Named turns come first, each shown by rows before and after it. Which turns, in which order, take the first row of each pair that follows to the second? Write the first one first, as in the answered first pair.
turn H:
[ 21  -7 -16   5  32  42  24 -16  10  -6  12 -13   6  19 -31 -38   1   3
 -31  27  35  39 -21  19   0   1 -49] => [ 29 -15  -9   5  29  30  11   0  24 -14  22 -18  18  21 -23 -15  -8   5
 -34  24  36  49 -31  27  -7   8 -50]
[ -7  -7  -8   6  -2 -40 -31  21 -26  -4 -19 -10  10  12   4   2   6  25
 -26   8  12 -10   6 -26  -1  14 -13] => [-15  -8  -3  -5  -2 -40 -40  24 -19  -9 -14  -1  20  -2   0  23  -8   7
 -12   5  20 -18  -5 -14  -3  18  -5]
[-14  24  28  -8 -10   3   0  35  -1  -8  10  31  -2  14 -10   3  -8  17
  14  17   9  -5  18   7  -9  13 -13] => [-18  26  19  -7  -8  12   3  28  -1  -7   8  33  -9  14 -14  -4  -6  13
  16  16  10  -9  19   2  -8  10 -12]
turn C:
[-10 -24 -12  18  12   7  -4 -24  10  13 -32  11   0 -15  22  -3   2 -10
   7 -18 -16 -16  -1 -14 -22   5  31] => [ -5 -19  26  25   4 -22 -23  -9  15   6 -13  -2  11  14  22  10  -6   7
   3   9 -20  11   7  -3 -30  30  16]
[ 14  -9 -59  -2   6  23  13 -14  16  -4 -10  -3  -7 -22   9  17 -13  -5
 -15 -31  13  -7 -21   6   0 -31   8] => [  1  -2 -10  19   9   3  17  -8  33   2 -11  -6 -14 -20  38   9   7  21
 -13 -30 -27  14   3  30 -30  -4  19]
[-13  18   0  -2   3  23  11 -19 -17  14   6  -4 -41   7 -18 -51   8   4
  15  14  10 -10  33 -25  21 -12  -9] => [-20  17  26   6   2   9   7  -9 -11  12  12  -7 -39  16 -11 -49  14  15
  16  19  -1   4  42 -14  10   1 -11]
turn A:
[-21   1  47 -25 -10 -25 -26  21  22 -15   7  18   9  -4   5  48 -13  -7
  10 -14 -15 -18  -7  22 -24  16  25] => [-29   8  34  -8 -18 -18  -3   0   2   7 -17  13 -33   1  21  -9  22  17
   4 -16 -38 -28  34 -13 -14   8  34]
[ -2   9   7   3   0   4   4 -13  -8  16  15   8   5   7  -1 -18  15   0
  -2   0  -3  23  -4  -4 -18  -4   8] => [  5   6   7   3   1   6   1  -7  -1  12  18   7  16   5  -3 -10  11  -3
  -5   2   1  24 -13   2 -19  -2   5]
[  6  21  -4  -1  14  24 -10 -14  -9  35  16   1 -12  27 -15 -11   3   8
 -12   3  33  37  11  -2  39 -15 -14] => [  4  27   3  -8  14  19 -15  -8  -5  27  22   3   3  26 -23   4 -11  -6
  -2   4  40  35  -3   9  37 -11 -16]
[  1  -5 -32  -8  22  54  20 -22  15   0 -26   4 -10 -22 -14 -16  -6  -5
   7 -11  -7   1 -27   6 -20 -11 -13] => [ -1  -5 -30 -10  21  55  19 -18  18  -4 -26   2  -7 -21 -19  -9 -10 -12
   6 -11  -6   4 -30   7 -20 -13 -10]

Each pair is 2 to 4 turns apart.
[  1  -2 -20  13   7  18   2   0   5  15 -24  10  -6 -15  42 -15  12  22
 -35 -27 -36  15  18  -9  -7 -17  24] => [  9  -3  -8 -17  -1   7 -34  25  13  -8   4  18  34 -11  14  46 -34  -5
 -26  -7  -2  14 -27  11   1  -6  12] -> H then H then C then C
[-12 -10  -9   5   3   9  15 -11  13  17 -30  14 -11 -31   5 -17   1 -16
   9 -43 -17 -12   4   4  -2   5 -12] => [ 13 -16   1  11  -4 -17   9   6  30  11 -24  -4   0  -6  22   0   2  10
 -15 -39 -27   8  10   6  -9  17 -17] -> H then H
[ 11  -9 -18  19 -22   3  19 -19  -4  -7 -19  -2 -13   7   4 -36   4   9
  -8  17 -10 -15   8 -14  14   5 -12] => [ 17 -11  12  18 -28 -25   1   5  16 -18  -5  -3   5  14  16   5  -8  13
 -10  20 -13   4   0   8   0  24  -8] -> C then H
[ 17  13 -18 -28   6  16  -3   1 -11 -23  16  -9   5  22 -30 -16 -29 -11
   0  36  33   1 -21 -11  22  -6 -25] => [ 10  19  28 -10   6 -12  -7  13   4 -21  22 -15   4  37 -16  -8 -19  14
   1  51  11  27  -2   7   1  22 -23] -> C then C then C
[-14   1 -10 -17  -7   5 -10  -2   7 -23   4  26   9 -38  -6  26   6 -33
   0 -14   7 -11 -36   8  -8  -2  10] => [ -3 -10  -1  -9 -16 -23 -16  13  17 -24   2  15   8 -24  16  37  12  -7
 -12 -20 -18  -5 -17   3 -16  10  15] -> A then H then H then H
[-23  35   5 -18 -25  21 -10 -33 -43  16 -14  22 -54  -2 -33 -59  -1 -22
  56  24   7 -35  16 -51  35  -5   2] => [-14  41  60  -8 -34 -19 -32 -12 -31   6  12   8 -44  32 -32 -37  -8   4
  54  56   2   1  30 -35  21  33 -17] -> C then C
